One turn sends every row of this set to another row. A few are shown first. Where does it send the rows asked after them?
z356: [-7 -4 -8 -3 11 -5 -13 34 -18 -16 -19 15]
z191: [12 -13 -9 18 8 -4 -28 22 14 -9 -4 -14]
z242: [0 -3 -4 11 5 -27 -5 27 19 -9 -4 -15]
z539: [-9 2 -12 8 33 8 -30 17 -18 -11 9 1]
z727: [-12 0 -14 21 11 -2 -30 27 -14 -15 22 -9]
z758: [-5 -28 -14 -12 1 2 -12 37 5 -10 18 -7]
z254: [4 9 -3 10 13 6 -6 21 4 -15 32 5]
z929: [-9 9 -4 -20 14 -12 -32 13 -8 -21 11 -2]
z135: [9 -25 -12 5 29 9 -12 30 -3 -1 4 -4]
z603: [-5 -2 -13 21 34 9 -6 19 5 -21 -1 10]
z92: [-14 14 1 -18 21 13 -6 12 -5 -1 -3 -4]
z748: [-8 7 -1 -3 0 -16 12 20 -5 -8 -9 8]
z660: [6 6 -20 -8 10 -8 -17 15 7 -15 22 16]
z381: [-11 -18 -4 -10 14 -11 -16 16 -5 -23 -12 -26]
z111: [-5 -9 3 5 10 8 3 26 11 -18 -13 -26]
z625: [-12 -14 -10 3 22 2 -23 46 6 -3 21 -14]
z561: [7 -6 -19 10 11 9 -8 15 0 -26 17 -25]
z212: [-21 20 -3 18 3 -10 -8 12 -5 -13 -1 -5]
z118: [-28 -8 -12 -3 14 -4 -16 33 -1 -12 -21 -17]
z352: [-30 11 -12 -2 12 -19 -10 28 2 -3 13 -22]
z55: [-1 -9 5 8 14 -7 -35 19 3 4 4 8]
z108: [-21 0 -15 -7 -5 -13 7 34 5 -16 13 -18]
z572: [-6 -16 -20 9 11 7 0 39 3 -35 6 0]
z475: [11 7 -6 1 7 13 -12 32 -22 -15 8 2]
z809: [4 -13 -8 -1 19 5 13 14 9 -2 16 -12]
z184: [-7 -11 -29 -3 9 -10 -17 14 11 -29 13 -20]
z751: [-5 18 -9 4 26 -12 -7 5 -10 -18 -10 0]
z879: [-29 5 -9 -22 16 -12 -19 27 -5 -14 0 9]
z2: [-7 4 -4 0 19 9 -15 30 9 -9 5 27]
z810: [-11 -1 6 -16 -4 9 -2 38 5 -4 -2 -10]
z962: [-11 1 11 -3 11 -25 -16 21 17 -6 1 7]
z389: [-28 -14 -17 -5 24 -4 12 21 5 -8 -1 -6]

z539 goes to z879
z929 goes to z352
z92 goes to z389
And these:
z660 goes to z212
z751 goes to z118
z603 goes to z356
z2 goes to z748
z191 goes to z55

One turn sends every row of this set to another row. A few are shown first. Where does it send the rows asked after them?
z897: [-19 -5 4 6 0 24 -15 7 13 -20 -17 -17 -10 -4 -13 -2 6 2]
z579: [-5 3 4 14 11 -6 -1 4 24 -10 -19 -1 -10 6 -25 -13 -2 -12]
z760: [-11 12 -5 5 -5 24 -3 26 8 7 -18 3 -5 -16 -39 8 17 -4]
z450: [-16 -8 -5 11 10 -5 -2 0 9 -17 -2 13 10 9 -14 10 -12 -21]
z18: [-18 -8 8 8 -7 0 -4 9 -19 -1 -11 -9 -10 -4 -5 -8 -14 -8]
z312: [8 7 18 -3 -8 -2 -11 23 21 24 -14 8 -16 -13 -8 8 -13 -5]
z22: [-19 8 20 -3 3 16 -2 -4 8 0 -7 -28 -8 -2 -18 11 -16 4]
z355: [5 2 2 2 10 8 -21 4 37 3 -9 12 -9 11 -3 7 -19 -14]
z813: [-7 -8 11 -11 -12 18 20 7 2 7 -1 16 7 10 10 -3 -3 -6]
z744: [1 11 -19 -6 -4 16 16 -2 5 15 -4 -18 8 -6 -16 21 8 -22]
z177: [-2 21 10 2 -14 19 -4 14 32 -4 -28 4 2 -11 -13 15 13 1]
z521: [-23 17 8 8 22 0 -3 17 16 10 0 -7 19 7 -16 17 5 -14]
z338: [-9 3 2 2 -8 20 -27 17 16 -8 -13 10 3 -9 9 23 -4 -1]
z471: [9 -24 -5 -4 1 10 16 15 18 -3 12 2 6 -13 -21 6 1 -20]
z653: [3 3 18 13 0 8 -11 23 21 12 -15 3 -22 -19 -2 22 -14 -15]
z330: [2 -13 -14 3 10 25 9 20 9 -1 -17 -6 2 -35 -18 9 2 -4]
z480: [-3 -4 26 2 6 18 -8 12 -16 13 -17 23 -4 -2 -7 10 -11 -11]
z754: [3 2 19 -8 -11 25 11 10 19 9 -3 -7 18 1 4 3 14 -20]
z701: [-3 0 3 2 10 22 -15 9 2 -8 -7 -21 -20 -11 -8 -15 2 -2]
z620: [-1 -1 6 -1 16 29 10 9 5 18 -9 17 5 -7 -25 19 10 -33]
z126: [-7 25 10 -5 13 17 5 25 17 27 -24 -2 0 -3 -13 16 16 -6]
z244: [-14 -5 21 3 10 18 3 3 2 7 -12 -34 8 -5 -10 10 -8 -12]
z24: [11 -7 -3 -5 29 7 7 7 8 -6 -5 -17 -7 -10 -18 18 -4 3]
z845: [3 8 11 0 24 8 7 2 14 20 -14 -5 17 10 9 8 -2 -23]
z117: [2 -1 12 0 5 25 -5 1 18 9 -9 12 -14 -8 -21 11 -38 -5]
z823: [-10 -15 3 -12 -12 2 17 23 27 18 2 1 2 -15 -20 1 4 1]
z583: [3 2 5 1 13 14 -28 11 26 20 -1 0 -10 -3 1 -3 -18 -16]
z235: [-27 5 -19 3 2 23 5 11 33 11 -16 19 8 -4 -6 7 -1 -15]
z82: [-3 -8 3 -7 -23 31 12 8 15 -5 -12 8 -5 2 2 12 16 -9]
z247: [-14 9 -7 -2 18 10 17 10 15 -10 -5 7 -7 8 -8 14 20 6]
z729: [11 1 -12 -11 -8 16 4 1 -15 4 -11 20 -6 -4 -9 4 -12 -2]
z939: [-1 6 -8 -5 -14 -10 0 7 8 18 -14 -22 -4 -15 -21 5 -13 -4]
z124: [-5 19 -9 -4 8 2 -5 5 0 10 -1 11 7 21 -7 16 -11 -24]
z496: [-7 22 3 5 -9 0 19 12 0 6 -5 8 7 -4 -23 -18 5 -12]
z910: [-11 -2 -30 8 12 13 12 11 -11 6 -6 7 3 -3 -12 7 -16 -15]
z632: [-10 12 1 -10 -8 4 -4 27 4 10 10 22 15 -18 -8 17 1 -9]
z460: [5 18 -18 4 -3 29 11 19 8 -12 -19 15 1 -15 -17 7 -9 -9]
z407: [-13 -22 0 -1 -2 -4 12 6 32 9 0 6 -1 10 -18 9 6 -22]
z573: [-8 1 9 6 7 39 -5 3 19 19 -28 -3 16 -9 -1 4 -18 -22]
z131: [-21 1 13 -7 0 -3 -7 11 12 33 -14 -6 8 -5 -28 4 10 -7]
z908: [23 -4 6 0 10 24 5 8 18 10 -13 3 -8 -17 -14 18 -30 -14]
z641: [-14 0 10 18 0 1 3 4 -2 -6 -15 -18 -18 -4 1 2 -16 -21]

z338 goes to z939
z177 goes to z131
And these:
z124 goes to z910
z82 goes to z823
z908 goes to z897
z641 goes to z117
z744 goes to z235

One turn sends every row of this set to another row. A few are shown first. Where does it send the rows asked after them?
z715: [-17 -8 -11 15 -4 7 -6 -9 -5 2 2 14 -2 15 -31 -7 2 20 -8]
z433: [1 -12 7 -8 13 0 -15 11 11 10 -10 -12 -2 -7 -18 7 6 -1 21]
z765: [3 9 -4 8 -13 -5 9 5 18 5 14 -7 -7 -24 6 20 8 2 5]
z538: [-9 12 -16 -9 2 11 2 3 20 11 10 -9 -11 -15 -7 0 4 2 15]
z941: [11 7 -2 14 6 -5 3 -7 11 -16 20 0 1 -17 19 19 1 25 -4]
z834: [5 -14 18 20 -10 -12 -7 -9 -8 -8 -16 0 -6 0 -16 17 25 2 6]
z955: [11 -8 11 2 -11 -12 -6 12 6 11 -6 -6 -4 -12 -9 24 15 -5 12]
z207: [-9 -7 8 16 -5 2 -15 -5 -4 -14 -1 26 -7 19 -25 -10 9 13 -6]
z329: [8 11 0 1 14 -6 -19 -3 -3 -3 13 18 5 7 -4 -1 -16 32 -9]
z567: [3 -7 18 -4 -1 -8 -17 11 4 3 -24 -6 1 -9 -10 15 1 -8 13]
z228: [-5 6 -15 -1 22 9 9 -12 11 -14 10 -6 -2 -6 16 1 4 27 8]
z749: [-14 5 -1 15 -18 0 -12 -9 -7 -6 -3 23 1 11 -19 -2 -7 16 -16]
z213: [17 6 0 3 17 -4 -7 -13 -5 -13 12 21 -1 8 -11 1 -1 35 -2]
z340: [2 1 4 8 12 2 -14 -1 4 -23 14 24 3 13 -3 -4 -6 31 -9]
z775: [-4 6 -3 -4 1 4 9 20 26 1 13 -1 -8 -15 10 3 0 0 10]
z490: [-13 9 -2 18 -8 -2 -6 -18 -13 -1 -1 18 -7 13 -22 -12 7 18 -8]
z819: [-5 15 -5 4 4 1 10 -9 10 -19 2 -4 -1 -14 27 8 -4 18 -1]
z687: [15 6 1 12 -1 -8 -17 -9 -1 -13 19 19 5 2 -6 16 -5 32 -13]
z334: [5 15 0 5 14 3 3 2 4 -21 4 -12 3 -8 28 7 -6 18 1]
z526: [5 7 0 -2 8 -6 -15 -3 -1 -16 3 16 10 7 8 11 -17 31 -14]
z968: [5 -1 14 -3 -8 -3 -16 22 0 9 -14 -9 0 -2 -13 9 1 -13 8]
z591: [-9 18 -4 -6 -15 3 1 8 17 7 0 -5 -8 -21 1 8 -4 -7 7]
z907: [9 13 -8 12 17 2 10 -13 12 -14 19 4 -6 -17 6 -1 -3 27 5]
z324: [2 -3 -1 10 -5 -6 0 -12 -11 1 0 23 -9 16 -32 -3 12 18 -3]
z80: [-9 19 -5 6 -13 7 8 10 11 1 3 -15 -10 -17 7 1 3 -9 7]
z507: [-6 -12 17 18 8 -10 -3 -11 -14 -3 -27 -3 -5 9 -11 0 19 8 8]
z553: [-10 -16 18 13 -2 -1 -3 2 -1 -10 -19 5 -11 9 -17 -3 23 -4 11]
z415: [7 9 -7 4 5 0 12 9 21 11 17 -3 -6 -25 -7 4 -4 6 12]
z875: [1 -1 5 25 -18 -5 -11 -17 -11 -11 4 20 -6 7 -24 7 14 18 -10]
z466: [-11 16 -6 4 -5 -1 12 7 16 16 7 -11 -10 -21 3 -2 2 -2 8]
z443: [10 -16 9 3 10 -10 8 14 9 14 -9 -8 -1 -14 -14 14 8 -2 18]
z980: [-1 -12 14 -6 3 -3 -1 22 15 3 -12 -4 -8 -5 -4 7 14 -10 17]
z871: [-15 -22 6 20 12 5 -3 -10 -3 -7 -19 -7 -3 3 -20 -3 16 6 12]
z594: [2 -5 -9 -6 20 2 -12 -5 0 -6 9 12 8 16 -7 4 -9 35 -6]
z272: [-3 -12 19 21 3 -2 -9 -2 -17 -16 -24 -6 1 10 -8 4 13 3 2]
z208: [3 -6 13 -6 3 -12 -10 17 3 21 -15 -7 -2 -3 -13 8 5 -5 12]
z719: [9 14 -3 0 1 1 -18 6 -5 -11 13 13 7 12 1 4 -17 25 -17]
z273: [-4 7 -5 8 13 5 7 3 18 -20 19 7 -2 -7 20 -2 -5 22 -2]
z837: [-3 -19 7 17 1 -8 13 -6 -8 3 -18 2 -9 4 -22 4 23 3 10]
z514: [-13 8 -2 24 -15 6 -6 -10 -14 -13 -1 13 -3 15 -15 -8 2 13 -15]
z378: [-14 -12 16 23 -5 -5 -5 -13 -9 -14 -27 1 -2 1 -11 1 11 1 2]
z257: [2 11 -2 10 23 -3 6 -7 8 -11 7 -7 1 -14 24 2 -5 25 4]

z257 goes to z466
z775 goes to z980
z875 goes to z687
And these:
z567 goes to z378
z719 goes to z334
z433 goes to z871
z907 goes to z415

One turn sends every row of this set to another row. A few are shown first. Where does it send the rows asked after them?
z209: [3 -8 15 -3 -7 -23 10 -7 8 2 -8 6 -38 -6 -1 8 11 -13 -1 -1 -7 13 9 -9]
z747: [-7 8 -2 1 4 -19 -23 4 14 8 -3 7 16 -3 12 8 -14 -14 0 12 -9 -15 -8 9]
z376: [3 10 -21 -7 -14 -4 -14 -6 -15 -2 -1 -18 -1 -9 19 -3 11 -13 7 1 -4 5 0 -21]
z946: [1 20 13 2 -5 -8 5 5 -4 -18 -14 15 19 -12 19 0 2 11 -3 3 3 -16 -6 -22]
z692: [-9 -9 7 18 8 -9 -14 8 20 -13 5 1 16 -10 -16 14 8 -5 -2 -7 4 -9 17 -20]
z666: [11 4 -3 -6 -8 -22 8 -17 -1 -15 11 11 -21 17 -1 -4 17 9 -12 4 6 11 -4 1]
z768: [-1 -18 20 -7 -9 -18 6 -8 6 -6 4 0 -35 -7 -5 -1 9 -4 1 5 2 12 12 6]
z291: [-6 2 13 9 7 -12 3 0 -1 -1 -9 18 24 -7 22 13 9 1 -2 -20 -14 2 14 -19]
z23: [-7 0 2 1 3 -17 -11 9 11 0 -2 12 28 -11 2 9 -9 -22 -7 4 10 -11 -4 16]
z421: [7 -5 -3 14 3 6 17 8 -19 -10 -10 -13 -10 1 -10 2 16 17 -18 -2 18 6 6 -5]
z425: [0 -4 -4 -2 -5 0 -3 -5 3 -5 -4 19 29 -8 3 8 -7 -25 0 11 2 -21 -5 6]
z494: [-11 -14 -3 -8 -21 -2 5 2 0 9 -9 -7 13 2 0 -8 10 -17 -2 -20 29 -5 -8 -12]
z497: [-9 -3 -18 5 -7 -14 -9 -2 0 7 -11 -21 0 -7 31 -4 -1 -7 -4 -5 -1 22 8 3]
z511: [-17 1 2 -7 -7 -21 -18 3 11 7 3 9 23 -4 9 -2 -12 -10 2 5 -8 -13 -7 11]
z155: [1 11 6 24 16 -14 -4 10 12 -9 -13 1 19 13 13 3 2 10 -19 6 8 -13 -4 -12]
z508: [-12 -5 -8 3 -8 -11 -8 -6 11 5 -9 11 21 -2 10 -1 -11 -20 1 15 -17 -18 -4 -1]
z392: [-1 2 12 5 0 -6 11 14 -8 8 -16 -4 -23 -10 1 13 3 27 -8 -18 14 12 0 0]
z361: [-1 -2 3 8 3 -4 -1 11 -12 -6 2 -18 -20 -6 -9 4 9 31 -9 -4 13 12 7 4]
z185: [-5 -5 -5 9 -6 -2 -5 2 0 2 -2 -14 -31 -2 -12 8 5 30 0 -4 -7 5 5 -13]
z449: [-10 -10 22 19 3 -3 2 2 21 3 -25 10 3 -11 18 13 -12 4 2 -1 -8 -10 9 -11]
z43: [10 0 22 -10 -5 -20 14 -5 -8 5 -7 10 -28 5 5 3 21 -15 -4 -7 -2 6 2 -15]
z997: [2 -21 14 1 -3 -18 6 -7 7 -10 9 -3 -25 9 -17 -5 17 -8 -10 5 12 8 10 5]
z619: [-16 -13 35 -1 -4 -2 -10 8 9 -4 1 3 11 -13 0 1 1 8 11 -3 1 -21 7 -14]
z116: [-4 6 8 -6 2 -13 -15 9 -1 -3 0 7 25 -17 10 4 -8 -21 0 13 3 -13 -4 14]
z556: [5 -12 15 4 -2 11 17 9 -17 2 -14 -3 -18 -10 -11 14 13 12 -3 -15 15 2 6 -9]
z411: [-3 -6 -3 3 2 -8 -4 0 -2 0 -4 10 31 -7 6 5 -1 -33 -4 9 -6 -13 4 2]
z175: [-6 -4 8 11 8 -3 -13 -7 0 -16 14 2 26 12 13 -4 6 23 -3 4 -4 -8 8 -1]
z914: [16 7 6 0 4 -24 12 -10 -1 -4 -2 11 -23 19 11 4 13 4 -17 0 9 15 -3 8]
z623: [1 -4 -12 -8 -14 7 -16 -17 12 7 4 2 -8 -5 15 17 -8 8 14 -13 16 4 -7 11]
z128: [17 5 -9 4 -1 9 -14 2 -6 3 -9 -22 -6 0 8 7 7 -22 2 10 21 -13 -9 -16]
z597: [-5 5 -4 5 -7 -11 9 4 -8 10 -12 -2 -20 7 4 5 8 33 -8 -19 -5 10 -3 -15]
z489: [18 5 21 -6 -1 -16 19 -6 -8 -1 -12 11 -28 10 13 1 13 -4 -10 4 10 4 -7 0]
z341: [3 -1 -10 9 -10 5 20 -3 -17 -2 -14 -5 -14 10 -4 -2 15 22 -12 -6 -1 0 -2 -22]
z615: [9 -7 -2 1 -9 -17 10 -13 9 -18 6 2 -26 13 -16 -6 15 -2 -13 13 12 3 -1 -3]
z439: [-5 -4 -26 -1 -22 -3 -3 -11 21 7 -9 5 -1 -2 -1 14 0 -10 3 -21 17 1 -8 -15]
z214: [-12 -14 2 -1 -16 -3 5 4 1 7 -21 -19 3 -6 23 -14 -6 -6 -5 -1 24 5 -4 10]
z397: [1 -15 -1 10 -5 10 9 -1 -9 5 -8 -7 -23 1 -18 13 15 12 0 -11 -5 -1 8 -24]
z453: [-3 -3 -4 17 -3 4 -7 -10 17 -30 0 6 11 -14 -2 7 -6 15 2 16 -1 -11 10 -8]
z906: [-6 -3 -7 -1 -2 -8 -16 -8 6 8 4 15 25 7 8 7 -5 -19 4 6 -17 -18 -5 1]
z47: [11 -8 2 1 9 9 -22 -2 -2 13 6 -15 -2 8 13 15 4 -7 5 -7 26 -1 -4 11]

z425 goes to z23
z946 goes to z155
And these:
z489 goes to z914
z556 goes to z392
z128 goes to z47

